In the rows, 128 means zero.
The rows below come in pairs that one turn or mirror swaps. Which row does each named row swap with?
The rows were stretched afterwards, more along some directions than others.
lepel: [130 79 108 128 116 91 132 128 149 136 124 122 121 134 128 98 123 140 100 126 140]
Vorat: [121 119 116 113 127 100 136 123 133 128 150 93 101 132 155 110 134 164 115 109 143]
Rume: [126 124 123 133 135 104 136 113 135 136 116 107 114 122 138 101 137 125 141 118 148]
mag: [146 84 120 123 111 105 123 131 107 143 110 103 138 113 142 120 110 132 114 143 127]
rafup: [127 115 135 121 125 97 142 154 135 146 122 120 113 166 114 116 131 145 99 131 127]
kol: [126 93 130 146 125 88 130 160 138 141 121 137 101 147 141 109 134 145 108 108 99]
zinun: [125 130 124 105 133 105 132 124 126 131 133 95 105 134 153 121 131 154 128 107 135]
ditif: [134 139 121 111 120 124 117 133 129 144 132 124 140 149 125 124 128 135 112 127 119]
Vunam: [143 93 124 129 114 111 126 138 103 144 110 104 140 116 138 123 114 138 123 142 121]
nos: [131 115 138 130 125 104 138 168 138 145 120 122 124 152 105 127 130 144 105 132 119]
Ruti: [127 107 118 129 127 92 133 110 133 152 118 119 97 129 142 100 136 129 122 106 128]
Ladi: [129 119 113 134 129 104 133 112 135 151 108 110 114 99 142 101 131 122 128 97 125]
pak: [124 121 139 121 133 102 138 146 147 126 126 122 115 153 115 114 133 145 107 134 142]
bige: [138 96 108 120 113 107 123 113 140 130 107 98 130 116 149 111 117 144 115 124 119]
Kade: [126 119 132 130 129 96 143 154 156 131 124 113 107 163 112 109 141 154 117 131 138]
Rovov: [158 130 123 128 120 116 113 110 120 144 90 93 134 120 139 120 122 115 151 143 135]
mon: [138 96 112 127 115 104 128 119 138 144 103 102 121 110 155 115 117 146 116 113 111]
Lozo: [150 129 127 109 116 90 115 130 130 155 97 113 124 143 133 86 130 146 114 127 112]
nata: [147 95 118 150 132 102 144 138 115 146 102 119 119 114 144 102 137 131 115 130 127]
rotiv: [122 124 120 120 131 94 129 101 134 134 116 111 112 114 135 96 136 120 125 104 149]
Fuva: [123 145 125 112 120 138 121 143 122 137 135 128 142 151 119 126 127 133 115 134 117]
mikeb: [127 114 122 132 131 98 137 120 126 154 107 116 106 128 135 101 135 126 126 108 128]
gub: [151 82 112 131 118 97 127 137 130 141 93 106 134 141 139 97 139 111 121 138 131]
kezas: [155 97 111 123 113 109 116 133 139 129 107 107 132 132 128 114 122 111 113 137 135]
pomo: [139 98 101 124 115 102 125 119 146 137 109 99 115 102 154 111 123 144 114 110 118]
sapu: [155 130 123 127 111 105 100 97 131 142 93 90 139 126 135 107 131 113 147 135 130]
pov: [148 99 120 150 123 114 139 140 113 145 99 113 130 117 134 103 141 122 125 134 118]
padum: [130 115 135 114 121 98 142 148 135 139 128 111 111 171 116 123 136 149 106 137 131]
Lazep: [135 94 101 121 104 116 125 121 130 133 105 108 130 106 144 112 121 136 104 122 114]
naz: [128 129 122 112 132 105 129 124 119 136 134 103 110 130 159 122 125 144 120 118 136]
vos: [154 77 113 141 114 111 121 130 125 134 100 111 130 116 135 115 118 96 105 144 138]
mogu: [144 83 120 132 113 99 120 126 115 140 113 91 136 123 141 115 116 136 119 146 135]
nanet: [138 81 128 132 113 107 124 141 108 146 113 106 134 120 135 126 110 130 113 139 123]
vufak: [142 94 105 125 109 108 121 123 138 142 102 105 130 112 154 111 123 144 113 122 108]
Lovuv: [120 127 139 128 131 113 142 164 135 136 135 128 111 159 118 133 135 154 113 130 128]
ritar: [138 91 103 126 110 109 122 125 138 141 110 111 130 111 155 112 121 145 103 116 106]
gizan: [127 94 113 123 119 87 132 115 149 135 130 121 109 130 128 94 120 138 104 115 147]
Vigu: [144 125 123 100 119 91 115 116 137 149 109 113 121 141 146 86 125 144 109 125 116]
Dar: [119 113 123 136 132 109 142 120 122 139 121 131 105 102 144 106 129 120 120 101 131]
Futes: [163 122 115 132 115 100 104 104 128 144 82 88 133 112 144 100 136 111 148 130 132]
vep: [115 109 129 134 125 97 130 153 135 127 125 142 109 143 133 116 138 150 114 104 100]
mor: [131 126 122 118 112 103 127 118 137 128 99 87 134 137 120 103 152 141 130 128 139]
dun: [120 104 138 139 127 93 130 152 137 131 122 135 97 143 142 111 128 148 114 105 104]
durud: [125 95 130 146 135 105 138 168 127 135 120 139 99 140 139 120 128 142 114 122 105]
dato: [124 116 125 118 134 100 132 127 123 130 134 96 102 136 157 124 130 150 128 109 143]
mafig: [141 93 121 129 111 100 120 136 117 141 113 106 132 116 135 122 116 129 117 134 122]
vafa: [144 86 111 130 109 100 124 126 108 145 112 105 133 114 141 118 113 135 112 140 132]
gurup: [136 128 121 108 110 104 124 104 131 132 99 83 141 123 129 99 141 144 131 133 141]
Kon: [145 93 98 122 120 103 127 140 129 145 99 106 133 145 138 102 141 124 116 124 126]
vofup: [150 91 111 126 128 100 131 150 124 145 101 100 132 159 138 109 143 136 127 146 129]
zur: [157 81 112 133 117 105 126 124 136 127 105 93 129 130 131 114 124 113 116 145 147]
lege: [150 135 130 99 124 94 111 116 140 149 101 103 120 146 140 96 130 148 129 131 130]

mor swaps with gizan
ditif swaps with pov
Fuva swaps with nata
mag swaps with vufak
Vunam swaps with ritar

